Each row of A is roughly a mix of the hidden directions of one of a few groups.
A (128 x 10):
[[-17 -14  21  15  -9 -37  -9 -18  22   1]
 [  6   9 -16   7  -1 -25   7 -48  -2  10]
 [ 18   0  -9   8  -3 -15 -15 -12 -48   0]
 [ 20   7  -7  -2 -11  -9 -18 -26 -42  -1]
 [-11 -16  45  10   7 -21  -6  -2  19  -7]
 [ -2 -11  10   5   6  19  44  24   0 -17]
 [ -2  -2  22 -11 -17  -4  11   5  48  -7]
 [ 14  11  29 -21  13  29 -27  -9  -4  -6]
 [ 18 -18  16 -17  -9  12 -16  25 -30 -15]
 [ 31 -23  -6 -11  -6 -29  20 -20   4 -10]
 [  3   4   0   1   6  -9  46  10  14  30]
 [ -8  -1  24 -14  -4  31   8  12  36 -12]
 [ 14   8   6  -3   3   7  -9 -13 -49 -20]
 [ 23  30  -9  -2  18  12   3  16 -30 -18]
 [  1 -23  30   8 -15  -9 -29 -19  13 -16]
 [-24  28   4   7  18  19  20 -18  19 -15]
 [  9  15 -47  -3  -6  17  -9   3 -19  13]
 [-20 -11 -18  18 -18 -41   6  -7   9   9]
 [ -4  20 -30 -11   2  -8  12   8 -17  37]
 [-11 -17  42  -2   8  -6  15  -2  29  -9]
 [ -2  -8  34 -20 -13  17   1   4  30 -22]
 [ -6 -20  22  17   4 -11  30  10  21 -26]
 [  9  11 -20   7  -4  30 -28   8 -23  23]
 [-15 -23  20   0 -13 -32  15 -14  25  -4]
 [ -1   0  36 -12 -24  20  -2  14  28   4]
 [ -6   3  25 -13  -4  -8 -35 -31  17  -1]
 [-19 -17 -12  22 -11 -26  34   3  13  -7]
 [-14 -21  35 -19   3  -9  23  -4  16 -17]
 [-15  -8  -9   9 -16 -14  37   3  32 -10]
 [-20 -19 -25 -28 -28  -7  13 -14  -2   9]
 [ 24 -23   3 -24 -26 -20 -16  -6  -9  18]
 [-26 -14  37   1  -7 -25  -6 -19  10  -8]
 [-12 -12  -8   5  -4  -8  10  14  50  15]
 [ 22  21 -31 -11  -5  31   0  16  -7  14]
 [ 15  22 -29  -5   8  14 -14  11 -35  -4]
 [ -3  -6  49 -10 -14  11  15  16   7   8]
 [  5   8 -18  -1 -13 -26 -20  -7 -35  22]
 [-11  -3 -25 -16  14  12 -37   5 -26   6]
 [  7 -17  35  14  -7  10 -19  -3  11 -33]
 [-11 -15 -28 -43   3  -3  14  16   0  -3]
 [  3  33 -25  21  -3  -2 -21 -23 -11  14]
 [-12 -13  37   8  18   5  11 -11  -2 -33]
 [-17 -21  26  13   2 -24  18  -5  21 -22]
 [-23 -29  15 -22 -11 -31   8  -9  12  -7]
 [ -7  -6  14   5  19   5 -25 -26 -37  -5]
 [-26 -21  24  14  12 -16   1 -24 -18 -15]
 [  9 -18  32  19   5  -4 -21 -16   7 -30]
 [-14 -24  18  19  -2 -10  34   6  15 -23]
 [ 13  -4  -5  -6 -15 -15 -27 -11   8  43]
 [ -2 -27  18  16   8   4  -5 -13  21 -38]
 [-14  -6 -11  29  12  30  16  13  26   7]
 [  3  24 -14 -17 -11  -3 -28   4 -32  20]
 [  6 -13  37   6 -14   2 -31  -9  10 -22]
 [ -3 -29  24 -20   0   3  20  21  -8 -26]
 [  7 -13  32   9 -12  -3 -36 -13   0 -22]
 [ -7   2 -17   7 -10 -13  -6   0  41  33]
 [-17 -26  32   2 -10 -10  11 -12  31   4]
 [ -4   0 -16   8 -12   7  42   9  29 -14]
 [  5   5  24  -9  23  30 -14  -7 -29 -13]
 [  8  -5  11 -25 -35 -30 -14  -7 -14   7]
 [-20   7 -10  13   4 -14   8 -22  34  28]
 [  1  -1  19  -9  10   8  11  -4 -44 -28]
 [ 20  13   9 -14  20  37 -12   7 -25  -4]
 [  6  20  15  11 -18  11 -14  21  -8  39]
 [ 24  -2  19  36 -15   1   9  25 -17  -2]
 [  9   7  33 -16   7  26 -33 -11  -4  -6]
 [ 15 -23  23 -11  11  17   5  25 -13 -29]
 [  1  -3 -40  12 -21   4 -19  -4  -1  29]
 [ 17  23 -40   4   4  12  -2  -5 -27  -8]
 [ 16  14   3 -17  13  31  27   8 -18 -21]
 [ 20  16 -16  -9   6  -8 -43  -2 -10  21]
 [ 10   6  -1   0   1  34  35  20  13 -19]
 [ -7  -4   4  38  11  29   9  13  24  11]
 [ 27  14 -42   1   3  11  12   7  21  -2]
 [-33  14   4  17  23  11  28  -5  15 -15]
 [ -9  12   3  12  18  22  15  13 -14 -41]
 [  4 -12   9 -18 -13 -22 -11 -21  -3  40]
 [  5  -2 -12   9  -6  13  42  23  22 -13]
 [ 19   6   5  -2   5  16  -4  10 -38 -34]
 [  0 -29  10  -4  -8 -11  -7 -18   9 -43]
 [ -1  11 -32  16  14  -6  23   9 -13  32]
 [ 19 -13   2 -25 -25 -21 -15 -22 -10  21]
 [  5  13 -21  -6   8  27 -28   9 -33   8]
 [-14 -21  40  -8   5  -4  17  -2  27  -7]
 [  1   1 -21 -28   2 -28 -11 -20 -27 -14]
 [-16 -21  40  -7   5 -10  13  -5  26  -8]
 [ -1 -12  36  21 -21  -5  10  -7  28  14]
 [  1 -10  38  15 -10  14 -30  -5  20  -8]
 [-23  15 -11  31  24   4  19 -11  23  -5]
 [  5  -2 -33  15  -4 -24  -8  -6 -37   5]
 [ 38 -11 -10  -9 -11   0  -6  28 -11 -25]
 [  8 -10  27  22  -5   2 -39 -10  -5 -21]
 [ 15  23 -39  12  -8   7 -16   3 -23  12]
 [ 29   3 -10  -8 -20 -12 -29 -11 -24  18]
 [ -7 -13  40   7   4  -2  13   7  37   4]
 [-17  14  -3  25  21  26   5  25   3 -24]
 [-10 -16  11  -9 -19 -40  23  -6  17  -7]
 [  3  -7  11  15   0  -6  41  12  24  25]
 [ -9  -6 -35  20  -3 -34  22   2   3   3]
 [-31   0   5   6  13  -6  31 -12  33   2]
 [ 27  25   9  27  -5   7  32  -3  12  -7]
 [ 17  26  -3  -7  22  32   9  13 -21 -16]
 [-26  -9   9  -9  -4 -23  13 -26  12  32]
 [ -7   8 -18  13  24   4  34   6  12  30]
 [  1  29 -24 -31   5  -3   9   8 -23  19]
 [-12 -13 -29  27  -4 -35  16   2  -4   4]
 [ -3   6  37 -17  -7   7  -3  -4  38 -15]
 [-22  -9  42 -16 -18   0 -18 -13   0  10]
 [ 23   9  24 -22   8  36  -4  15  10  -5]
 [-25  -6  33  -5 -15  -5  -4 -27  24 -11]
 [-17 -21  42  -4  11  -3   5   2  28  -3]
 [ -5   8 -30 -11   6   4  43  17   1  11]
 [ 16  -3  -6  -6 -15 -18 -27 -17  -9  38]
 [ 15  16 -30 -11 -21  -1   2  21  24  22]
 [ -3 -12  28 -28  15  22  11  30   5  -3]
 [ 21  18   4 -23  10  31 -24   6 -19  11]
 [  0 -23   7 -14 -14 -22  -9  -7  16  40]
 [ -9   1  18   0  40  20 -29  13   3  -3]
 [-37  -9  35  -8 -17  -2  -2 -19  -8   2]
 [  0  18 -16  16  -2 -12 -22 -28  -5  35]
 [-10 -13  12 -10 -12 -34  31  -6  24 -10]
 [ 20  15  19 -22  13  41  -6   8  -4  -7]
 [ -6  -6   8 -26 -16 -27  18  -8 -27 -24]
 [-29 -13  23  -9   1 -12   6 -29  -1  28]
 [  3  -8 -29  24   5 -24 -12 -14 -31   1]
 [-34  23   3  22  20  25   4  12   3  -8]
 [-27  -6  16   9  20  17  27   9  12 -26]
 [  9  22 -18  -8   2 -10  -1  -8 -42 -25]]
One row of each group comes first, with its name. Which group is each row after those in?
[-28  -8  20   8   1  -2  28 -17  14 -30] -> <44>
[  6  22 -21  15  -6  -8 -26 -25  -3  30] -> <20>
[ -5   0  28 -18  -6  28   7  11  33 -14] -> <2>
[-14 -20  18  -7 -16 -35  20  -7  23  -3] -> <122>

[ 12  -5  31  -7 -17 -19 -33 -15 -11 -14] -> <2>
[  7   7  14 -17   5   8  47   1   7 -24] -> <122>
[ 11 -10  -4   4   7 -31  11 -42  -4  16] -> <20>
[  3 -10   6  19  12  -5  46   8  22  11] -> <2>
[-20 -12  12  -6   9   6  30  11  39 -11] -> <20>
[ -3 -28   0   8   5  -6  -8 -18   6 -46] -> <2>
[ -5   2 -18 -34  21  -7  32  -7   6 -18] -> <2>
[-26  -9 -21  20  -4 -37   4 -19 -10   3] -> <44>
[ 15   7  11 -10  14  13 -40  -3 -30  11] -> <44>
[-13 -20  36 -17   5   6  11  20  25   6] -> <122>
[ -9   7   1  -8   1  17  26  17  21 -39] -> <20>
[ -9  30  -6  21  22  30   1  13  -1 -21] -> <20>
